In the data rows, 500 means zero.
A hidden rule labels the rows of this table. It goes by one to three of the table's principal directions, not those with the most spread.
641,708,640,213,351,695,450,520,680,231,514,331,553,373,411,949,541,183,472,595,491,416,619,672,356,533,238,513,344,414,411,746,719,696,482,560,264,365,450,605,774,394,508,216,589,407,402,246 q
632,657,380,315,429,680,623,679,499,566,550,331,522,667,535,857,445,320,397,262,549,158,368,494,300,553,282,747,484,211,373,445,664,672,497,148,468,212,639,339,436,293,551,456,272,589,530,357 v
478,634,428,385,659,494,494,682,582,614,465,329,394,633,450,679,425,370,576,251,455,368,392,500,487,634,586,876,703,249,431,605,514,792,570,257,405,332,411,413,336,226,465,310,323,554,668,773 n
411,287,522,580,305,521,634,410,524,407,661,521,498,635,611,269,495,589,476,653,512,610,571,293,662,411,706,261,435,638,589,462,539,420,546,593,642,549,440,634,551,747,576,553,317,516,432,399 v
497,431,690,326,431,550,427,452,707,181,537,345,468,278,482,683,650,347,527,598,470,587,669,546,461,432,434,370,343,537,487,690,588,640,425,576,280,563,423,687,712,317,572,281,599,334,368,281 v
576,618,333,371,560,413,392,535,652,665,537,350,559,428,416,646,478,397,562,458,595,342,371,645,446,490,476,782,593,356,385,598,521,465,664,572,424,272,425,318,281,518,382,555,555,469,507,561 v
445,543,527,332,329,582,500,418,647,446,541,507,766,588,560,578,440,408,536,574,556,676,451,626,508,428,120,365,211,550,643,451,506,422,555,581,585,387,522,363,700,427,631,712,673,177,340,254 n
633,291,422,566,335,576,586,456,461,442,635,489,514,557,576,485,530,573,447,569,587,504,560,346,533,427,544,327,451,560,465,358,521,309,471,478,558,410,558,570,582,789,618,602,376,503,421,345 f
508,372,207,612,669,451,574,472,491,569,538,514,438,376,211,146,449,677,416,480,445,665,629,306,531,403,852,438,737,512,392,362,514,327,442,604,344,540,549,533,241,520,367,635,393,424,458,633 q
640,485,362,439,325,669,579,261,580,569,729,375,562,520,465,350,527,553,453,527,646,419,459,399,566,422,660,540,573,555,442,450,713,321,652,352,561,320,435,329,339,679,430,757,318,570,385,391 v
593,666,487,594,386,567,581,421,333,728,549,550,405,691,560,501,557,527,460,480,647,254,360,437,562,545,665,564,517,575,403,420,611,306,461,261,581,426,495,382,313,694,329,836,304,900,543,480 f
580,598,217,459,630,605,579,581,511,404,521,267,508,355,368,605,487,429,511,266,482,628,582,477,422,506,504,710,767,406,428,532,551,763,435,312,264,508,543,466,360,298,537,331,500,379,389,633 v
643,478,262,612,611,358,416,475,617,571,550,387,400,290,389,392,481,454,483,551,530,244,551,457,444,392,822,699,723,506,337,615,510,418,650,698,392,461,427,464,216,752,425,374,468,555,463,548 n
327,531,436,613,588,410,507,530,451,565,429,544,558,593,528,316,439,512,564,481,410,677,460,547,589,508,525,537,531,575,614,531,479,572,519,607,521,648,444,513,466,506,470,506,596,451,458,678 f
408,300,618,594,444,507,538,324,524,485,616,495,367,582,693,365,651,675,492,549,570,594,533,391,664,521,654,294,425,634,588,401,403,330,378,459,603,605,482,551,479,480,552,726,435,573,468,459 v
470,397,636,641,672,349,385,496,445,490,396,667,465,315,503,375,534,604,463,560,372,502,567,549,439,473,490,408,467,526,534,518,391,468,452,720,540,699,582,602,508,479,447,377,684,488,560,557 n
773,595,201,478,572,689,425,473,592,529,506,369,679,441,372,628,388,329,513,495,511,468,554,646,383,499,305,704,603,454,415,494,619,412,575,586,388,303,553,370,533,692,572,423,708,260,313,503 n
432,533,554,502,472,493,535,530,488,342,523,504,504,451,458,523,592,522,500,494,441,696,609,515,565,477,489,398,403,601,564,611,465,673,425,669,420,645,454,684,660,466,402,446,570,427,406,553 v
505,405,488,497,436,475,524,428,540,557,563,523,560,570,633,472,435,591,487,573,574,484,434,481,564,497,493,466,516,481,559,439,429,437,618,521,670,402,461,399,493,603,587,572,437,465,534,479 n
202,528,529,594,727,293,448,494,565,476,342,571,559,275,437,43,523,469,624,528,249,788,597,573,459,322,550,403,404,718,669,650,502,682,436,900,314,982,436,676,437,412,345,428,825,289,330,509 n
757,783,364,477,637,662,478,395,493,478,507,364,338,207,214,632,628,462,423,429,561,390,648,542,427,545,727,682,769,531,267,625,621,556,375,437,171,519,470,489,310,436,226,485,517,663,419,586 f
342,383,676,540,568,419,420,463,569,587,489,575,426,631,622,434,519,563,552,476,479,487,427,487,581,548,484,459,415,475,586,410,352,331,481,435,694,515,548,410,423,282,603,619,523,488,616,547 f
565,491,432,479,538,491,444,449,600,563,568,414,543,448,533,590,522,473,508,492,574,448,463,555,497,469,484,602,537,449,470,526,496,454,543,528,509,398,511,391,344,479,490,567,561,462,448,487 f
431,539,395,470,624,358,458,768,447,486,397,451,498,487,387,622,511,453,595,308,448,603,467,558,465,527,428,667,506,419,488,561,362,733,468,504,355,515,490,578,578,354,461,375,568,391,542,726 v
676,595,2,365,675,580,462,295,767,633,668,208,472,232,88,346,464,560,466,572,653,496,569,542,546,515,905,798,952,433,261,560,606,336,674,627,244,254,340,270,109,530,244,648,472,371,383,740 m
571,527,323,312,520,739,543,382,598,640,604,378,591,640,317,457,504,570,576,375,604,758,460,483,616,562,499,568,569,467,483,338,573,363,470,286,406,253,453,335,465,370,415,899,451,313,423,614 n
411,289,806,509,568,306,354,473,559,542,425,616,430,428,636,434,558,552,484,541,424,415,458,500,433,458,475,359,323,435,554,498,436,416,471,586,544,560,529,570,475,358,527,487,533,547,642,341 v
500,720,363,498,443,642,657,564,348,520,438,554,676,587,478,476,421,419,515,439,477,572,463,531,438,447,282,506,440,592,538,418,614,598,446,389,498,584,583,432,590,556,484,600,564,436,354,434 f
559,479,699,422,479,414,407,516,550,462,440,544,454,383,523,620,468,416,407,634,441,253,494,562,332,534,433,460,397,354,433,594,584,515,546,579,469,431,515,567,569,483,488,278,471,605,656,334 f
477,422,685,614,300,627,640,475,284,594,529,611,467,848,913,567,594,568,526,456,624,375,350,396,579,534,357,345,307,615,599,254,460,346,349,130,800,548,613,440,588,621,694,788,368,746,508,307 f
357,593,624,438,506,518,572,664,250,540,278,568,475,676,526,404,456,528,565,205,411,679,378,463,432,638,407,534,462,470,662,449,473,891,396,160,386,628,462,590,687,279,518,458,382,630,671,567 f
441,392,562,401,225,551,628,517,440,550,557,637,798,760,779,513,383,543,497,612,586,444,287,511,516,410,125,358,230,495,648,311,516,428,683,397,892,358,552,321,750,665,705,684,439,370,474,258 v
245,443,570,561,802,262,360,426,659,388,421,532,477,181,315,188,525,583,611,570,323,969,676,553,610,454,724,430,586,611,650,721,338,715,460,878,332,833,388,674,378,213,338,355,793,243,485,785 f
492,350,326,685,502,305,468,447,583,490,577,464,555,355,594,332,540,513,604,625,554,573,559,461,595,263,651,446,545,709,509,549,407,348,585,823,510,633,419,535,353,884,549,545,637,377,289,453 f
441,484,678,419,448,599,520,400,453,727,469,658,617,764,613,338,424,585,555,452,524,577,318,478,520,564,341,416,305,487,672,299,501,411,496,271,706,401,555,349,535,408,506,858,459,510,626,417 f
468,603,824,481,452,447,381,566,462,442,399,651,480,522,500,631,428,387,474,602,366,355,497,605,420,621,361,476,394,392,523,656,545,548,571,619,611,493,523,607,627,511,480,195,555,668,729,494 m
415,766,398,587,830,524,614,542,347,318,296,464,283,61,304,498,635,490,471,467,420,681,745,527,359,535,631,447,728,631,387,530,463,762,25,378,87,999,653,636,332,44,360,375,719,531,382,590 q
655,841,346,373,463,523,432,649,481,651,430,507,650,566,411,951,436,302,538,493,667,255,326,757,408,541,152,749,428,401,353,491,460,384,563,463,528,217,568,227,524,535,452,660,662,458,482,497 v
461,587,480,549,458,474,450,622,538,406,375,591,801,583,560,500,348,249,582,621,318,631,541,693,435,390,142,470,188,639,684,663,553,703,600,941,494,602,462,641,887,780,568,271,828,167,282,411 v
645,805,185,306,384,712,561,486,554,511,522,338,726,483,223,492,290,273,496,496,517,522,487,604,327,547,334,687,570,421,443,548,782,567,649,457,325,273,504,359,516,630,452,467,535,380,404,430 v
570,585,353,497,830,513,407,558,550,644,402,463,415,424,414,625,421,543,529,425,542,426,486,591,501,645,623,817,852,349,442,522,283,652,524,482,498,429,496,332,287,292,486,372,579,449,617,832 v
738,579,164,351,530,703,583,399,701,451,716,169,478,338,311,663,446,426,381,466,592,354,580,452,441,532,663,755,850,289,272,549,719,537,600,320,344,213,497,318,225,391,473,386,313,453,425,561 m
572,633,539,488,507,551,607,592,232,738,306,769,603,619,588,469,311,572,395,442,491,279,319,514,236,577,184,454,394,375,540,220,464,492,437,278,672,461,749,330,549,502,527,645,454,629,706,319 v
417,438,738,499,699,167,305,633,526,560,362,664,421,196,454,497,608,509,510,637,407,235,461,603,396,350,595,528,439,443,389,681,437,530,562,819,485,659,471,603,377,448,269,325,630,600,623,488 m
596,684,421,522,541,640,550,455,450,475,492,546,569,467,363,488,408,486,415,490,434,508,568,539,440,560,421,549,550,497,496,505,575,568,501,490,511,501,585,444,538,467,425,441,553,456,481,590 n
563,303,622,673,440,487,492,513,430,614,589,604,406,758,727,582,478,568,440,559,539,207,409,370,641,526,656,529,579,420,449,428,488,290,614,408,843,347,521,456,393,718,615,459,265,764,650,567 n
497,655,213,438,742,617,541,556,527,391,378,311,638,292,274,375,388,362,581,302,316,851,623,574,366,501,415,695,725,476,543,594,650,909,441,437,134,661,489,527,494,265,498,228,693,185,325,675 m
554,418,721,468,351,600,617,466,403,457,587,457,154,588,689,712,680,621,334,446,632,107,473,313,504,605,688,412,576,401,337,382,518,386,363,92,575,454,533,504,434,367,581,525,80,953,676,319 m
354,425,218,603,554,426,692,420,472,589,635,410,440,523,474,178,488,742,520,429,550,725,482,301,739,442,903,523,873,564,483,414,490,461,555,401,511,590,364,416,155,531,419,690,261,542,455,771 v
540,361,594,525,326,665,572,405,424,410,583,525,472,662,601,489,560,595,483,558,548,619,559,411,588,591,456,275,387,585,561,356,503,341,391,377,591,476,534,601,738,633,622,614,426,538,492,429 v
338,464,316,532,283,542,763,523,412,574,603,466,723,819,801,392,417,530,600,452,580,649,317,405,673,363,369,453,511,604,626,333,577,477,607,303,735,520,443,336,473,716,691,737,357,431,318,431 n
482,581,638,479,323,321,416,502,510,634,505,626,512,649,589,637,462,490,515,645,629,326,339,591,561,551,441,469,312,496,516,544,374,320,640,651,680,317,418,432,546,714,436,672,470,653,664,449 n
349,189,672,438,430,438,462,406,677,653,634,610,597,705,705,315,408,632,509,642,537,423,352,414,611,438,500,392,386,389,633,367,415,260,726,572,933,318,524,337,381,493,644,665,394,417,630,390 m
208,349,796,422,142,562,614,530,459,336,570,532,472,891,696,450,555,472,584,538,510,643,431,360,680,548,417,221,169,602,671,412,540,432,465,229,706,528,455,620,825,428,735,606,295,564,552,344 m
679,824,176,468,673,748,539,597,474,602,489,407,576,516,238,690,347,347,514,396,520,411,508,579,463,590,500,892,873,358,334,522,609,586,560,355,477,332,588,279,265,457,425,383,550,475,461,782 m
724,409,426,329,312,628,588,511,444,519,605,404,577,498,643,799,538,563,343,478,670,216,379,519,364,494,277,511,513,298,354,346,615,403,563,291,556,216,569,362,569,602,596,560,310,589,491,236 m
582,442,276,571,419,624,669,467,458,398,658,331,440,422,488,458,577,518,434,409,577,493,599,298,512,366,702,489,714,550,383,433,624,462,430,329,415,548,564,501,267,585,572,523,323,594,317,382 v
Here are more rows. What is the label of each one?
409,440,485,493,606,430,456,501,606,565,485,453,539,526,582,425,455,497,573,462,441,564,455,539,543,483,504,586,565,456,574,550,469,578,587,591,521,515,415,461,421,450,536,436,547,389,493,586 ~ q
491,181,608,715,502,379,472,422,451,425,549,619,428,352,627,294,627,658,504,613,497,559,619,344,529,341,620,214,429,664,531,387,368,251,385,639,605,714,621,654,442,693,601,558,573,519,455,354 ~ m
257,400,621,423,173,619,708,554,409,363,581,551,557,839,613,408,494,537,532,572,512,719,479,354,669,501,444,211,317,598,635,388,563,468,478,389,667,536,465,632,765,581,651,611,301,520,471,359 ~ v
616,431,404,563,810,418,357,586,486,482,423,513,492,240,315,527,479,590,474,456,382,488,572,583,476,513,601,732,808,371,396,614,436,657,615,645,449,518,473,519,453,442,404,145,618,395,564,874 ~ m
505,739,324,557,274,586,734,599,334,300,466,435,548,558,573,645,408,334,519,583,522,616,595,490,473,529,372,379,531,644,497,527,582,636,387,477,374,641,488,636,695,814,635,345,485,547,360,384 ~ n
737,338,601,670,468,441,418,453,295,749,548,682,279,570,470,432,581,711,416,449,641,87,378,299,494,541,772,529,559,450,312,273,425,59,524,205,720,297,622,401,311,731,419,754,220,941,798,543 ~ m
481,317,622,616,441,396,436,459,532,543,561,612,523,619,658,433,481,598,517,519,497,517,480,438,604,449,503,398,417,530,615,468,344,362,603,676,731,459,494,516,500,682,595,545,493,488,557,484 ~ n
526,500,529,421,397,453,546,585,482,399,489,527,568,503,588,738,415,496,423,590,503,431,473,569,438,561,262,433,431,374,491,495,459,564,558,521,577,395,519,498,724,513,607,336,466,432,585,458 ~ q
337,473,720,536,493,420,411,499,518,356,405,600,470,469,470,351,579,478,576,544,356,718,616,544,522,486,441,293,253,677,646,593,425,532,403,751,419,745,454,741,756,477,483,436,693,400,466,460 ~ q
378,506,518,643,734,363,538,705,265,618,306,536,329,539,631,433,570,545,467,205,367,280,365,477,368,550,523,692,527,430,495,442,467,770,355,175,450,746,583,505,434,182,468,388,410,708,606,661 ~ q
803,650,448,347,405,636,360,486,549,408,462,424,548,372,267,783,479,308,473,611,577,363,562,664,350,589,351,594,434,460,342,595,619,437,548,532,292,245,468,512,777,666,471,383,604,450,486,413 ~ m
309,212,548,658,637,328,454,579,544,508,489,534,539,542,715,262,549,586,609,372,370,674,507,428,577,338,523,465,432,583,709,509,313,640,522,718,609,729,492,616,465,500,621,423,612,319,407,546 ~ v
279,418,777,532,476,386,429,473,549,422,493,659,439,563,383,283,520,538,550,582,358,787,604,431,603,529,578,230,252,584,642,547,424,417,407,711,522,619,512,733,596,390,407,562,561,465,622,541 ~ q
586,496,683,307,357,628,514,344,609,405,606,461,447,474,485,679,572,525,412,603,585,456,532,499,491,596,431,348,352,431,452,471,572,406,434,345,483,329,504,484,643,320,477,617,392,515,574,348 ~ m
505,626,643,507,597,403,341,628,423,482,266,649,505,410,305,486,468,338,510,489,341,434,513,621,300,527,346,523,249,510,497,582,532,585,428,555,339,583,573,614,722,383,400,364,687,475,590,486 ~ n
232,395,722,564,440,367,595,544,403,486,509,635,414,575,651,351,646,640,566,469,493,642,474,360,617,402,566,246,332,637,611,420,362,475,343,471,620,759,538,622,449,393,475,711,444,607,526,419 ~ f
620,462,662,424,508,628,383,254,624,596,540,582,516,546,436,456,460,579,450,606,537,527,506,527,573,591,549,444,476,471,533,469,528,316,563,528,576,297,446,404,521,463,439,669,491,478,593,490 ~ q
740,398,446,557,382,737,518,258,498,438,636,428,436,524,476,478,533,564,394,548,608,512,615,393,528,593,605,396,534,565,461,375,585,271,423,319,480,357,552,489,563,631,594,630,398,566,455,415 ~ q
557,752,386,361,648,547,401,669,561,468,363,408,587,423,302,775,495,287,565,356,434,523,513,733,370,537,222,734,446,428,441,619,507,697,454,559,252,452,506,472,654,281,429,378,748,267,400,600 ~ f
466,540,773,662,422,473,467,673,363,316,372,611,526,600,663,565,552,253,586,518,280,477,576,527,459,428,358,430,185,677,618,726,620,799,433,644,471,769,472,859,868,736,523,133,628,575,419,424 ~ f
659,656,356,456,568,756,678,417,455,342,571,353,306,273,274,585,574,545,403,401,541,586,731,348,418,591,659,447,782,474,324,407,566,532,203,189,243,570,652,527,329,257,451,497,385,581,477,507 ~ q
263,473,685,540,728,230,321,687,568,452,269,543,564,367,634,430,473,359,658,468,238,589,493,687,419,421,363,596,441,496,673,783,416,890,583,888,424,813,380,692,568,430,526,42,808,346,498,572 ~ v
614,395,712,552,373,441,430,467,408,517,486,691,414,546,587,595,505,609,421,628,584,281,468,466,473,577,452,343,359,485,477,388,346,258,514,480,708,387,573,507,663,666,578,548,423,664,716,395 ~ f
494,259,521,603,140,536,732,546,275,607,652,623,661,890,915,457,390,616,420,507,604,299,264,283,548,408,349,351,405,439,578,213,588,311,661,201,993,340,635,368,499,873,780,656,148,723,566,249 ~ m
492,413,702,338,448,576,464,479,588,330,529,415,388,399,471,619,611,459,489,509,523,505,575,452,448,539,520,412,422,436,478,543,526,585,399,351,401,482,520,605,577,240,559,403,440,525,563,353 ~ v
527,490,616,514,391,279,386,565,483,630,490,627,509,514,589,613,494,474,519,643,617,171,331,556,471,447,472,538,362,465,440,535,402,326,671,597,708,363,492,414,457,724,468,560,487,666,653,409 ~ n
